(in the rows, 128 means zero)
Each row of M is roughly a mix of the hidden directions of one of 3 groups.
M (111 x 15):
[[158 117 144 134 192  93 101 178 126 126 115 138 118 127 120]
 [134 177 167 147 172 107 110 147 122 121 135 170  97 136 132]
 [117  95 136 121  84  74 165 139 142 157 127 130 140  90 118]
 [140 135  97 131 140  92 109 185 121 115 182 154 122 138 115]
 [135 118 116 113  94 102 172  87 133 114 129  97  85  94 113]
 [135 155 126 139 164 137 149 182 102 137 121 183 122 151 112]
 [130 108 100 113 101  77 106 142 140 107 160  78 131  98 131]
 [118 108 115 153 122 134  94  78 161  90 162 142 104 145 105]
 [100 160 182 154 172  97 109 128 138 160 133 135 112 115 132]
 [151 113  88 120 141 142 114 133 117  87  95 115 174 125 174]
 [151 149 168 121 137  89 160 170 116 156 125 169 110 125 107]
 [108 125  99 146 120 192 142  95 121 105  97 160 141 148 141]
 [143 157 136 130 193 140  96 168 110 108 102 111 134 150 130]
 [150  77 122 116  77 133 108 134 141 125 132 160 177 140 144]
 [149 148 126  92 110  97 158 164 109 113 103  74 135 108 121]
 [161 129 128 106  98  94 161 116 133 129 177 127  87 127  90]
 [135 130 127 101  99 144 131 163 116 101  77  92 176 139 122]
 [ 97 116 139 146 108 128 120 106 144 185 182 165 122 125 136]
 [133 138 162 144 179  97 136 142 133 167 155 158  98 133  99]
 [148 137 132  92 111 119 137 148 118 111  98  58 167 127 123]
 [110 133 121 153 146 156 101  75 141 149 181 149 121 143 151]
 [128 166 158 104  70 117 160 156 111 150 127 144 157 127 141]
 [ 93 183 134 143 119 157 179 100 112 137 120 150 103 132 123]
 [125 105 104 108  72 165 101 134 123 107 106 109 162 126 161]
 [150 120 108  95 109 143 149 134 116 121 105  78 190 138 136]
 [113 143 149 148 104 129 154 126 130 150 144 210 133 143 128]
 [158 147 142 118 161 133 152 132 108 103  55 123 137 120 151]
 [101 149 113 145 115 186 124  94 121 145 159 167 117 151 149]
 [140 107 149 123 145  65 134 103 155 124 125  77 139 103 113]
 [140 113 162 135 140 146 107 103 143 180 170 170 127 156 129]
 [160  99 108  98  90 109 158 177 118 134 142 134 123 132  88]
 [158 150 132 133 198 104 142  97 128 113 117 104 155 127 152]
 [109 139 120 150 175 154 119 135 114 118  72 138 159 123 170]
 [159 103  92 118 147 102 152 126 121 147 140 128 181 111 174]
 [130 151 128 127 143 104 125 198 105 101  83 142 137 112 145]
 [160 158 133 100 126 131 127 141 113  89  99  85 177 147 139]
 [110 147 130 161 184 154  99 135 120 140 140 171  92 138 142]
 [112 166  82 141 131 154 108 109 119  67 141 116 105 136 143]
 [120 123 115 134 113 150 115 135 122 173 190 176 102 139 137]
 [133 142 164 134 169  83 127 109 145 107  95  90 166 122 130]
 [138  94 130 131 141 165  93 118 134 138 105 137 188 146 168]
 [ 99 118 131 146 136 190 116 109 128 140  85 143 168 147 153]
 [116 157 150 123 118 121 176 106 132 156 156 105 110 143  72]
 [ 86 131 142 162 129 133  97 133 138 141 148 178  74 124 116]
 [137 138 121 140 143  82 170  99 134 132 171 148  83 114 108]
 [108 179 144 144 139 171 112 126 113 129 123 164 157 156 166]
 [117 109 134 125  90  77 145 117 153 143 172 117 105 109  88]
 [168 110 139 114 114  92 107 173 133 140 174 165 141 143 118]
 [100 132 149 142 144 173  77 120 138 112  91 104 160 152 133]
 [145  97 116 152 139 134  92  97 145  91 131 183  98 128 145]
 [141 123 140 117 131  76 125 102 154 104 136  63 149 118 108]
 [189 101 121 114 130 153 147  84 129  99 106 152 140 150 138]
 [ 82 116 140 162 147 147  77 108 150 148 133 140 163 134 156]
 [ 82 101 118 154 112 169  96  79 147 139 132 135 137 124 156]
 [101 144 135 156 159 153  97  99 133 165 176 150 107 139 148]
 [114 121 138 165 173 105 114  87 152  87  93 141 114 110 137]
 [139  75 119 115  63 143 148 108 143 139 140 156 130 135 105]
 [134 126 132 151 205 123  72 134 135 122 134 128 127 136 149]
 [ 89 123 138 154 119 144 133 142 126 178 143 190  97 123 125]
 [ 98 143 123 152 115 159 137  64 135 143 161 161 106 129 149]
 [141 123 172 118 122  83 168 116 138 174 139 127 101 109  99]
 [ 87 134 158 139 151 142 119 141 129 161  81 102 177 125 142]
 [143  92 159 120 130  66 112 162 146 163 140 121 143 105 121]
 [112 136 118 129  75 141 184  93 124 137 140 160  97 120 114]
 [102  86 112 144  85 138 118  96 146 155 161 167 120 112 146]
 [144 117 134 100 128 108 111 175 119 111  87  67 134 108 123]
 [140 130 115 148 135 130 111 127 127  65  94 188 121 129 152]
 [123  99 105 106  90 100 117 172 128 132 130  88 171 106 139]
 [138  96  86 114  95 162 125 149 116  96  96 132 173 137 146]
 [138 122 119  99  80  96 155 134 133 104 125  72 131 115  93]
 [137  85 165 125 111 108 169 117 144 172  99 159 139 113 113]
 [128 148 160 133 148  91 159 117 134 166 162 133  83 120  93]
 [101 112 131 154 138 169 121  60 144 115  90 130 129 126 147]
 [104 143 181 138 125  91 116 132 148 154 148 125  82 115  92]
 [163 137 142 109 145  93 152 169 121 102  97 109 167 143  98]
 [151 108 126 107  98  80 165 109 139 127 147 102  95  98 101]
 [154 107 127  93  72  93 158 130 136 133 149  96 131 120  96]
 [157 145 113 109 119 122 171 156 105  77  79 132 120 128 111]
 [143 133  98 125 144 194 135 127 101 123 107 153 156 158 159]
 [135  66  95 109  83 123 124 127 143 132 137  98 167 119 128]
 [154 125 147 134 182 105 155 102 130 175 135 144 161 124 156]
 [133 133 148 136 127 114 163 149 125 170 158 193 123 145 101]
 [149 138 142 103 156 112 114 174 117 122 105  62 141 132 108]
 [150 117 137 109 113  78 167 170 123 110  88 124 124 105 100]
 [118 172 122 135 149  96 125 169 118 142 189 133 104 134 109]
 [124 105 120 110  99 152  80 187 117 164 149 125 141 134 140]
 [130  87 131 111 124 111 141 167 124 149  75  94 162 101 129]
 [ 88 131 128 130 116 166 165 130 119 193 130 121 158 141 115]
 [160 126 110  94 110 174 138 136 108 117 104 101 177 158 141]
 [143 117 132 106 143 101 108 165 122 119 102  65  99  95 122]
 [ 83 144 155 149 144  83 116 131 147 109  98  92 113  97 110]
 [ 69 144 126 163 145 177  86 138 128 126 110 144 127 141 137]
 [ 89 116 162 126 106 117 132 168 131 149  70 106 141 104 111]
 [165 159 129 102 141 120 110 187  96  99 105 117 120 123 154]
 [168  98 141 104 101  95 137  92 153  96 123  91 138 128 101]
 [152  81 126 102  98  81 160 151 133 142 113 107 135  97 111]
 [139 100 111 107  99 125 131 126 131  82  76  81 148 111 129]
 [143 115 114 130 164 150  97 133 120 130 109 131 184 134 186]
 [116 148 139 164 152 114 146  98 133 126 133 200 103 119 148]
 [112 121 157 160 163  98 158 117 141 161 124 179 104 115 108]
 [ 91 139 159 159 148 125 137 141 133 178 142 184 121 136 114]
 [117 101 112 122  87 141 177 112 124 119  67 128 144 104 134]
 [123  94 142 104  70 145 126 123 145 131 110  88 167 140  99]
 [ 91 119 167 154 155 107  95 121 153 182 149 133 141 119 136]
 [152 133 130  99 113 115 159 174 113  97  80 104 152 133 101]
 [113 124 122 116  82 167 112 149 118 107  81 124 174 134 153]
 [120 161 128 107  90 123 197 154 102 150 119 121 120 117 109]
 [117 110 113 168 167 139  90  87 149 110 144 168 125 136 151]
 [125 120 111 151 185 131 115 122 125 141 116 143 175 121 185]
 [127 115 140 152 179  98  67 153 145 134 156 146 136 134 134]
 [120 122 126 129  92 131 154  92 141 171 192 149 129 140 113]]
One row of each group comes first, with its name. Which group is each row after those in?
[ 96  92 151 154 108 125 114  95 157 139 102 164 163 112 155] : G
[ 87 139 143 150 160 142  96 162 118 146  84 132 151 114 165] : K
[130 143 152 110  93  98 190 153 121 136 100 123 137 122  89] : F

[151 116 139 116 171  94  97 190 124 139 127  96 120 123 109] : F
[133 161 168 137 172 155  67 129 127 124 132 128 116 158 137] : K
[144 157 127 122 168  76 121 123 133 119 161  70 141 120 132] : K
[163  95 140 114 133  61 112 164 141 126 131 125 161 112 132] : F
[151 128 118 118 119 133 190  90 128 160 171 140 128 150 102] : K
[131  87 115  95  54 123 135 145 130 133 121 100 142 108 125] : F
[126  89 105 117  57 140 119 112 138 141 160 143 151 124 152] : F
[123 157 120 125 144 179 135 139 104  99  67 113 149 146 140] : K
[148 113 130 115 105  67 148 105 150 116 165 106 107 111  95] : K
[148 106 133 107 100  68 145 106 144 131 146  95 109  85 129] : F
[109 111 131 128 128 158 131  95 131 119  60  87 146 108 150] : G
